Families of rows that turns and mirrors carry onto each other, the same ones carrying the whole set onto itself: the rest of each named row's family, in list order
6 families of 6 rows
Z_918: [ 31.9  -3.0   7.5   6.6  -5.5  18.9  23.3 -34.1]
Z_915: [-20.0  37.5 -18.1   9.2  15.4 -37.7  13.3   8.7]
Z_548: [ -4.2  -9.3  -4.1 -34.4  -5.8 -26.6  -6.9 -20.8]
Z_621: [-24.7  -8.6   2.3  -0.4  18.5  31.3 -43.9  -3.5]
Z_401: [ -8.1   9.2  -1.3  -8.4  24.9  36.1 -50.0  -1.7]
Z_727: [-13.6  -7.0  -2.8 -12.5  17.4  33.6 -44.8  -6.7]
Z_32: [-14.4 -14.0  11.2  -7.9  20.9  34.1 -39.4  -2.1]
Z_462: [-14.5 -10.7   1.0 -31.9 -12.1 -21.3   0.2 -22.0]
Z_131: [ 15.2  -2.7 -16.6  52.5  18.7  13.5  -1.2  13.5]
Z_445: [-19.1  29.3 -13.8  16.0  15.8 -35.3   3.6  25.8]
Z_303: [ 10.6  56.6  20.1 -19.0  22.2  15.8 -11.8  -9.9]
Z_3: [-10.2   1.8  -3.9  -4.1  25.0  25.2 -53.9   5.4]
Z_290: [ 36.4  13.8   4.2   8.1  -2.3   8.0  25.5 -36.3]
Z_924: [-25.5 -17.7 -14.9 -22.3  -8.3 -21.6  -5.6 -19.8]
Z_156: [  2.9  -8.6 -34.5  48.4  10.0  11.3  -9.7   0.8]
Z_296: [ 15.0  -1.3 -33.4  47.7  12.8  10.0 -16.5   9.9]
Z_812: [ 37.1  -2.9  -0.1  17.4  -3.2  10.4  23.5 -30.0]
Z_649: [-1.1 56.1 27.5  3.7 25.0 23.6 -7.7 -8.4]
Z_481: [-11.3 -14.3  -3.4 -35.6   6.8 -27.0  -4.8 -18.1]
Z_149: [ -8.5  30.5 -10.4  11.5  25.4 -37.6   9.1  24.4]
Z_549: [ -8.5  31.0 -18.5   8.9  21.2 -40.4  -5.2  23.1]
Z_736: [ 25.9  19.8  -5.8  10.4  -9.5  12.7  25.9 -39.9]
Z_330: [-27.9  -8.7  -7.7 -24.4  -5.8 -27.4   0.2 -13.5]
Z_515: [-28.9  27.9 -12.8   3.6  10.8 -38.7   8.0  12.4]
Z_482: [ 13.4  -4.9 -37.4  43.8   3.7  11.8  -7.4   8.4]
Z_526: [ 33.4  12.1  -9.8   6.5 -15.0  13.4  24.2 -30.7]
Z_749: [ -8.5 -22.8  -1.2 -31.5  -4.1 -21.5  -3.9 -16.8]
Z_889: [ 24.6  -9.5 -19.8  49.1  11.8   6.3   2.9   3.5]
Z_685: [-17.1  -4.0  12.3   3.6  19.0  34.3 -46.4  -7.0]
Z_690: [  8.1  55.1  14.3 -12.1  27.2  27.5 -18.8  -8.1]
Z_115: [ 35.3  14.0  -4.0   1.6 -11.6  13.3  17.8 -38.3]
Z_343: [ 4.8 62.0 12.0 -4.4 29.8 19.0 -4.1 -2.3]
Z_266: [ 13.0 -14.4 -25.3  48.1  17.0   6.8 -15.0   5.9]
Z_764: [ -4.4  59.1  21.1  -2.0  25.9  19.5   1.9 -11.1]
Z_720: [ 1.7 53.2 25.6  0.6 30.8 20.0  0.8  3.0]
Z_325: [-12.5  27.4 -14.0   2.7  31.1 -40.1   2.6  19.6]

Which other rows belong to the same family as Z_812? Z_401, Z_330, Z_515, Z_889, Z_690
Which other rows belong to the same family as Z_481? Z_649, Z_482, Z_526, Z_685, Z_325
Which other rows belong to the same family as Z_445? Z_727, Z_462, Z_290, Z_343, Z_266
Which other rows belong to the same family as Z_749? Z_621, Z_296, Z_149, Z_115, Z_764
Which other rows belong to the same family as Z_548? Z_32, Z_156, Z_549, Z_736, Z_720

